[[-17  10   8  30  18 -13]
 [ -2  -8  16  12   6  17]
 [  3   3  -7 -12  -5  -1]
 [ -2  -1   7   3   2  10]
 [-17  11  12  21  16   3]
 [-12   9  11   9   9  14]
 [  9   5 -28 -15 -10 -37]
 [ -9   6   9  11   8   7]] value 3

[[-49 -20  22 -16   1  26]
 [-50 -24  -1  -1   6   8]
 [-13  16   3  -7  12 -34]
 [  7 -30 -14  11  31 -11]
 [ 47  -2  47 -32  38  21]
 [ 28  26 -21 -15 -10 -17]
 [-22 -33   3  -1  27   4]
 [ 24   5 -21 -11  -8 -17]] value -13

[[ 23  26  18  26 -22   5 -32 -12  12  10   8]
 [ 11  10   9  10  -9   0 -14  -8   1   5  11]
 [ 11  20  23  39 -13   7 -11   4  19  33  -3]
 [-28 -34 -24 -43  33 -12  41  13 -24 -14   3]
 [ -3   3 -10   5  -5  12  -1  12  20  -8 -37]] value 11

[[  4   1 -13   2  -3  -5 -12   0  -4   9 -14  16  -3  -9]
 [-13  16  -7  -7  -8  15   3 -10  -5 -21  -1  -7  -6  18]
 [ -5  11   3  -5  -9   9 -16  -4   2   4  16   2 -14  -7]
 [-17  21  10  -7  -5  -7   0   7  -1 -14  16 -12 -13  -8]
 [ 20 -20 -22   1 -15  47 -19   4  -2  27 -17  17  18 -11]
 [  0   7   1   0  -1 -10  -9 -28  -2   2 -12  16   2  -7]
 [ -3  19  -7  -2  -8  21 -18  15   0  -2   4 -10 -24 -17]
 [-21  19  39  -5   7 -45   2   1  -1   0   8   7 -23 -16]
 [ -3  -9 -16  -1 -18 -11   6   5   3 -10  25  14  -1  -3]
 [ -4   0  23   3  18 -26  10   3   2   9  -7 -14 -10  -6]
 [ 23 -15   8  20  -9  14 -18  12  11  44  11 -16   1 -27]] value -5

[[  9  19  -7  -2  19  -7  -8  -4  -2  14 -20  10]
 [ 12  24  -6  34 -38 -12  14  -7  34   3  -5   3]
 [ 18 -22  14  -5  17  -5 -45  38 -19   6  -7 -26]
 [ -3  18  10 -10 -12  -6 -14   0   4   0   8  11]
 [-14  34   8 -13 -23 -10   0 -17  18  -3  15  28]
 [ -6  17  11  -1 -19  -1 -34 -11   9  10  15  25]] value 18
---
[-49  41  -6  37  15 -10  12] ==> 41, 37

[-25   2 -13 -27 -41] ==> 2, -13

[[  3 -38 -13 -35 -12]
 [  5 -36 -40  -5  -6]
 [ -5  -9 -47  27   8]] ==> 27, 8

[11 15 39 -5 37 33] ==> 39, 37

[[ -4 -26  40  50]
 [  4  20 -15 -10]] ==> 50, 40

[[ 48  -7 -14 -28  -8  -5]
 [ 36 -14   4 -37 -14  18]] ==> 48, 36

[  1   9  -4 -48   6  -8  39] ==> 39, 9

[[ 20  12   3   2   7   4 -17]
 [-13 -16   7   7   9  -6  -4]
 [-13 -37   9  13   7  -5 -19]] ==> 20, 13

[[ 11  15 -40   7   9]
 [ -3 -13 -15   7  -4]] ==> 15, 11
---
[[ 18  -3  13  13 -25]
 [ 14  12   2 -15   8]
 [  2  -6  -8 -13  41]] yields -8

[ 20   6 -23  38 -33] yields -23

[  1  26 -25  38 -42] yields -25

[-25 -43 -46 -26   0] yields -46

[-20  22   8  14  44] yields 8

[  2  -9  43   9 -43] yields 43

[-40 -10 -35  49  20] yields -35

[ 40 -22  -6  17  14] yields -6

[[ 23   0 -48 -25 -40]
 [ 23  -3  -9 -28  11]] yields -9
---
[  2 -21 -37 -42] ==> 2, -42

[-25  39 -44  28 -11 -24 -16] ==> -25, -16

[  9 -40 -50  29   8 -14] ==> 9, -14

[ 19 -11  -5 -36   9   1] ==> 19, 1

[ 27  23  35 -18 -32 -47] ==> 27, -47

[[-18   7  -3 -13  25 -18]
 [  4 -41  22   6  -4 -25]
 [  6 -29  21   0  20  -5]] ==> -18, -5

[[ 12  -4 -36 -15]
 [  1  19 -25 -22]
 [ 33  25 -28   3]] ==> 12, 3

[-41   1  11  -2  -2] ==> -41, -2
---
5218	7682	8952	5848	2106	2649	7225
4614	6827	4366	6811	7593	4061	5720
=> 2649

66	37	28	65	63	28	74
54	54	67	32	55	80	23
45	44	48	69	34	89	44
=> 80

4	7	5	4	7	8
6	1	6	4	1	1
3	2	2	5	2	1
=> 1

558	-48	-588	476	-771	58	313
-479	-386	-500	-17	-65	-452	920
-812	-280	-336	-94	187	-623	756
=> -452

170	127	245	25	209
170	127	242	165	209
=> 25

46	49	51	62	42
73	66	43	15	84
=> 62

533	460	608	564	667	628	655
306	803	254	731	274	226	152
432	496	533	592	627	504	491
=> 226

120	197	131	225	182
63	126	138	199	209
=> 225
---
[[ -4  40 -10 -43  18]
 [  6 -26   4  24 -12]
 [-21  22   1  -4   5]] → -4

[  2 -25  38  21] → 38

[-20  28   6  -2  36  11] → 36

[[ 24 -16 -33   3  14  21]
 [ 22 -17 -43  -5  -5  30]] → -5

[[ 36  16  18  -4 -11]
 [-31   3  27 -25  21]
 [-27  -4  10 -26  11]] → -26

[[-25  18  14 -35]
 [ 21  -2  44  17]] → 44
---
Input: [896, 432, 152, 4, 420]
Output: 896, 420

Input: [823, 417, 167, 521, 530]
Output: 823, 530

Input:
[[1, 7, 1, 4],
 [0, 8, 1, 1],
 [4, 1, 4, 6]]
Output: 1, 6

Input: [13, 12, 86, 5, 7, 84]
Output: 13, 84

Input: [26, 56, 77, 25, 27, 23]
Output: 26, 23

Input: [6, 8, 6, 2, 1]
Output: 6, 1

Input:
[[2, 83, 43, 40],
 [30, 43, 37, 39],
 [36, 35, 34, 39]]
Output: 2, 39

Input:
[[-1, -39, -10, 5, 27, 17],
 [-9, 34, -25, 10, -13, -4]]
Output: -1, -4
---
[[243 759 836 648 605 401 789]
 [810 732 614 889 714 909 417]] => 732

[[163 394 784  90]
 [241 273 479 281]
 [263 325 263 214]] => 273

[[25 91 42 61 32]
 [76 15 70 73 70]
 [ 3 89 38 61 51]] => 15

[[ 42 200  67 113]
 [178 233 215 205]] => 233

[[ 89  85 135  74  62]
 [114 224 108 171  45]
 [ 93 192 101 122 170]] => 224

[[215 172 139 166 147]
 [140  43  84  39 127]
 [156 116 135 113 150]] => 43

[[170 155 168  86 135  86 137]
 [ 30  49  27 215  96 218 111]
 [139 133 138 120 127 117 127]] => 49

[[-20 -21 -19 -27 -21 -20]
 [ 21   1  47  19  13   9]] => 1

[[3091 4942 9736 6635 9866 1923 8448]
 [5740 6184 7492 6578 7703 5682 7142]] => 6184

[[252 172  38 221 199]
 [254  66 180 173 228]] => 66
---
-6.227,10.295,19.497,-7.760,-19.330,3.665,-5.461 -> -6.227
-0.124,0.197,-0.003,0.165,0.059,0.073 -> -0.124
-0.17,-0.09,0.12,0.03,0.02 -> -0.17
0.01,0.12,-0.10,0.01,-0.07 -> 0.01
-0.050,0.007,0.117,-0.077,-0.074,-0.153,0.067 -> -0.050
-0.030,-0.085,0.032,-0.176,-0.013,0.178 -> -0.030
-1.77,0.52,1.32,-0.35,1.47,-0.29 -> -1.77
-0.02,0.16,-0.17,-0.14,0.02 -> -0.02
19.829,-115.140,58.561,11.572,175.103,4.594,22.219 -> 19.829
---
[[-1.24 -0.52 -1.32  0.31 -1.73]
 [ 1.12 -2.26 -0.20  0.82 -0.49]
 [ 1.37 -1.23 -1.29  0.48  1.44]] ans = -1.29

[[-219.238  225.391  -59.152   10.239  132.137    6.424  134.443]
 [ 167.012 -143.980   90.597  -17.086  140.538  -87.759  -17.087]] ans = 90.597

[[-0.195  0.115 -0.166  0.117 -0.082 -0.101 -0.030]
 [-0.089 -0.009 -0.062  0.009 -0.034 -0.171  0.049]] ans = -0.062

[ 17.47  11.39  18.80 -15.60   2.15  12.96] ans = 18.80

[ 0.10  0.05 -0.04 -0.11 -0.12] ans = -0.04

[-0.34 -0.08 -0.16  1.11 -1.55 -1.98 -1.00] ans = -0.16

[[-14.1   4.6  -0.2  -8.7  13.1]
 [-15.0  -8.4  -5.4 -11.6   8.4]] ans = -5.4

[[-0.198 -0.208 -0.170 -0.147 -0.209 -0.073 -0.229]
 [-0.198  0.048 -0.140  0.220 -0.209 -0.193 -0.214]] ans = -0.140
